A single turn carries every row of the set below to another of its rows. Some are shown first; where does it send the rows asked next?
Q_775: [-26   7  21  14 -12  -9   5  29  10 -37 -14 -12 -33 -12 -15  -9  15]
Q_72: [-34  19 -11  15   5  12   6   3 -32 -45   3 -25 -18 -34 -13   0  37]
Q_24: [-24  10  41  14 -20  28 -10   6 -11 -15  -2  -7  -6 -23   7   4 -23]
Q_992: [-32  18  29   9 -17  23 -21   0 -10  -8 -15  -9 -15 -12   8   5 -22]
Q_153: [-39  -4  27  -4  11  28   1 -13 -15  -9  19 -20  15 -29   0  -2  10]
Q_438: [-28   6 -27  -2  -3 -15 -10  -6  -9 -29  -3 -12   3  -3 -12   0  -9]
Q_713: [-33  10 -10  12  15 -12  -7 -11 -28 -37  11 -20   0 -43 -11   3  26]
Q_269: [-22  -2  27  11 -11 -30  -5  16  16 -33  -1  -9  -9 -22 -12  -4   7]
Q_950: [-16   3   7  24 -31  24 -15  32 -10 -43   6 -27 -18 -21 -19  -3  -1]
Q_578: [-42   3  39  13 -18  39   1  22  -7 -27  -2  -5  -6  -5 -16  13   8]
Q_697: [-14  -4  19  20   1 -20 -18  25  -4 -26 -11  -4 -29 -26 -21  -3  12]
Q_341: [-39  30  15  22  10  -5  13 -19   5 -25  13  -5   4 -35  -9 -15  -6]
Q_857: [-32   8  31  14   0  20  -9   4 -11  -6  -7  -3 -13 -20   7  -3 -34]
Q_784: [-17  -4 -11  11   1  12  30  20 -17 -40  12  -9  -5 -15 -15 -11 -11]
Q_887: [-45   1  21  11   4  18 -36   7 -17  -8 -14   2 -11  -5 -19  17   2]
Q_444: [-32   4 -12  14  -9  -9 -42   8  -3 -24  -4 -22 -13 -15 -17  -2 -15]
Q_386: [  0   1 -10  12 -26  13 -15  11 -30 -40   4 -15  -3 -17 -21  11  13]
Q_80: [-31  22  18   5  -9  32  -1  15 -18 -20 -12  -6 -13 -56 -19  24 -10]
Q_967: [-33   8 -18  14 -31   9  15   4   1 -50   6 -15 -11 -30 -34   5   7]
Q_416: [-41  25  13  -5 -10  11 -15  -2  -6 -15 -14  -7   1 -51 -14  28 -15]
Q_223: [-25  36   7  28   2   3 -30 -21 -18 -18  -5  -7 -14 -35 -18   1  14]
Q_282: [-35  -5   3  16  -2  -1   9  23   8 -35  16 -19  -4 -22 -12 -18 -30]
Q_445: [-29  -5 -19  17  -9  -9   5  -4  -3 -38  15  -6  -1 -43 -36   4  -6]
Q_894: [-33  -2  16   8  16 -10 -14   0 -31  -7   6 -19 -11  -7 -18   4  33]
Q_566: [-49  27  13  -5  -3  21  14   9  -1 -20 -13  -7  -7 -46 -12  16 -21]
Q_249: [-34   6  25   8  -4  12  11  12 -25 -22   7 -27 -15   0 -15   1  42]
Q_510: [-42  16  -5   7   2  -2  21  -6 -14 -49  15 -26   4 -35  -5  -4  26]
Q_955: [-42   3  13  -1  21  33 -17 -11 -27   0   1 -19  -8 -22  -6  -1  14]
Q_378: [-51  -9  34   8   9   9   0   7   1 -14   8   6  12 -13 -12   6 -16]
Q_983: [-31   5 -29  19 -10   4  -6   2 -14 -35  -4  -9 -25 -32 -40   5   5]
Q_886: [-39  -4  27   3   9 -11  16   0 -13 -17  21 -21   7  -8 -10  -3  25]
Q_157: [-43  11  21  -6  -5  45   0  -6 -15 -15   4 -28  -3 -14   0   0  24]
Q_86: [-24  37  22  32 -13  31  14   0 -11 -37   5 -12 -18 -33 -16  -9  18]

Q_697 turns into Q_775
Q_886 turns into Q_894
Q_153 turns into Q_955
And these:
Q_24 turns into Q_857
Q_86 turns into Q_341
Q_967 turns into Q_445
Q_282 turns into Q_444
Q_72 turns into Q_510
Q_386 turns into Q_784
Q_566 turns into Q_416
Q_887 turns into Q_578

A single turn carries every row of the set below to another of its rows. Some are shown first; where does it send the rows asked next?
Q_373: [-29   4  -4   5  -5 -10 -34  13  13 -10  14  -7 -13   9   7  17  12  21
  14]
Q_989: [-30  21  -8   6  12 -13  27  10  -2  15  23 -38 -13  10  53   4  15 -12
  31]
Q_600: [-30  29  -4  -1   1 -12   3  35  15  -7  20  -3  41  16   0  11  24   9
  46]
Q_480: [-31  18  -6   7  11 -13  28  11  -1  14  22 -41 -13  11  52   6  16 -12
  30]
Q_376: [-24   4 -15  -7   0   1  26  12  14  -1   9 -19   1   1 -19 -15  15  27
  32]
Q_10: [-30  44 -17   3   7  -5 -18  17   2 -22   9 -24 -10   3  45   5  40  16
  33]
Q_716: [-27  41 -15   3   8   4 -27  17   9 -16  12 -26   0   3  41  -7  36   3
  27]
Q_765: [-34  11  -3   9  -4  -6  46  13  11   0  12  -2  14   6  51  22  15 -13
  28]
Q_932: [-29  -7   4   2 -20 -22  -1  16  31 -31  10 -30  -8   4  16 -12  35   8
  21]
Q_485: [-30  19  -7   5  12 -11  25  11   1  15  23 -40 -11   9  51   2  15 -15
  30]
Q_241: [-25  42 -15   4   0  17   1  15  11 -30  23 -26  13  20  26  28   5  -5
  33]
Q_736: [-31  32 -10   7   1   3 -21  20  13 -26  10 -36  -7   3  44   8  39  10
  22]
Q_306: [-30  18  -2  -3 -13 -15  -3  25  30  -9  11 -38 -11   8  50   0  46   9
  14]
Q_119: [-23  49 -17   2   4  13   2  12   5 -27  24 -19  13  19  26  23   3  -4
  38]
Q_785: [-25  -9 -12  -1  -1  -2  21  15   7  17  11  26  -5   9  16  15  22 -13
  20]
Q_811: [-21   2  -3   7 -15   5  46  18  22   5  11 -23   4  10  34  -2  35 -21
  20]
Q_255: [-20  22 -22 -21  18  -2  28   9  -7   0  16   1  -2  11  -2  20  12  21
  50]
Q_624: [-30  17  -7  -2  -6  -7  -8  12   7 -23  17   7 -21   7 -14 -15  17  -9
  38]
Q_273: [-25   5 -14  -6  -2  -3  32  12  11  -7   6 -20  -4   2 -15  -8  17  34
  33]
Q_414: [-29  38 -13 -10   1 -29   5  18  12  -4   9 -19 -17   8  53  -4  45  20
  34]
Q_131: [-17  22 -15  -1  -1  -3  47  11   8  14  11  -2   5  10  32 -16  32 -18
  37]
Q_304: [-33  16   2   4  -8  -8   5  40  22 -13  18 -16  38  16   3  25  25  11
  36]
Q_209: [-24  -1 -12  -4  -6   2  29  14  17  -8   8 -26  -2   2 -17  -8  16  30
  27]
Q_553: [-25  47 -15   4   2  12   6  14   6 -32  21 -22   8  20  27  32   5   2
  37]
Q_803: [-23  16 -11   4 -10 -12  60  15   6  -2   4 -12  -9  11  40  10  39   0
  35]
Q_479: [-27  -8 -12   0  -3  -9  28  15   3  11   8  25 -12   9  20  26  25  -4
  23]
Q_864: [-23  33 -11 -12   2 -14 -11  18  25   7  16 -21  -2   6  44 -24  40  -3
  25]
Q_691: [-26  -6  -7 -11  -2   7  28  17  12 -17  14 -29  -6  11   2  42  15  19
  26]
Q_683: [-29  17  -8  -4  -9 -41  11   8   8 -30   4  -7 -18   4  20 -10  36  27
  43]
Q_725: [-34  27  -2   2  -2 -19  13  36  12 -16  15  -5  31  17   5  27  28  23
  48]
Q_954: [-35  15  -5   1 -11 -17   5  14   2 -36  11   2 -34   8  -9   4  22   9
  40]
Q_563: [-22  15  -8  -8  -3 -24 -10   7  20 -13  14  -6   2   4  11 -38  29  -1
  35]
Q_104: [-27  13 -10   1   3 -12 -36  10   8  -4  16   4 -10   8   5   7   9  20
  21]
Q_418: [-32  17  -6   7   2  -6  44  10   8   6  14   6  17   6  50  15  13 -15
  33]
Q_686: [-16   1 -13 -18  10  21   8  13  16   6  24 -17  14  10  -8   6   7  -8
  27]
Q_786: [-35   2   1   4 -18  -3  -5  17  16 -34  14 -10 -24   9 -12   0  20  -8
  26]
Q_47: [-29  13  -8   2   1 -19 -28  10   4 -12  12   1 -18   9  10  20  13  30
  22]
Q_388: [-32  11  -3   8  -2   0  40  12  14   6  15   0  20   5  49  14  13 -21
  26]
Q_17: [-27 -16  -6   3  -8  -1  24  17  11  11   9  17  -8  10  19  25  24 -10
  15]

Q_624 turns into Q_786
Q_725 turns into Q_600
And these:
Q_989 turns into Q_485
Q_691 turns into Q_255
Q_811 turns into Q_803
Q_119 turns into Q_241
Q_414 turns into Q_864
Q_418 turns into Q_388
Q_932 turns into Q_683
Q_785 turns into Q_17
Q_273 turns into Q_376
Q_736 turns into Q_10
Q_104 turns into Q_373

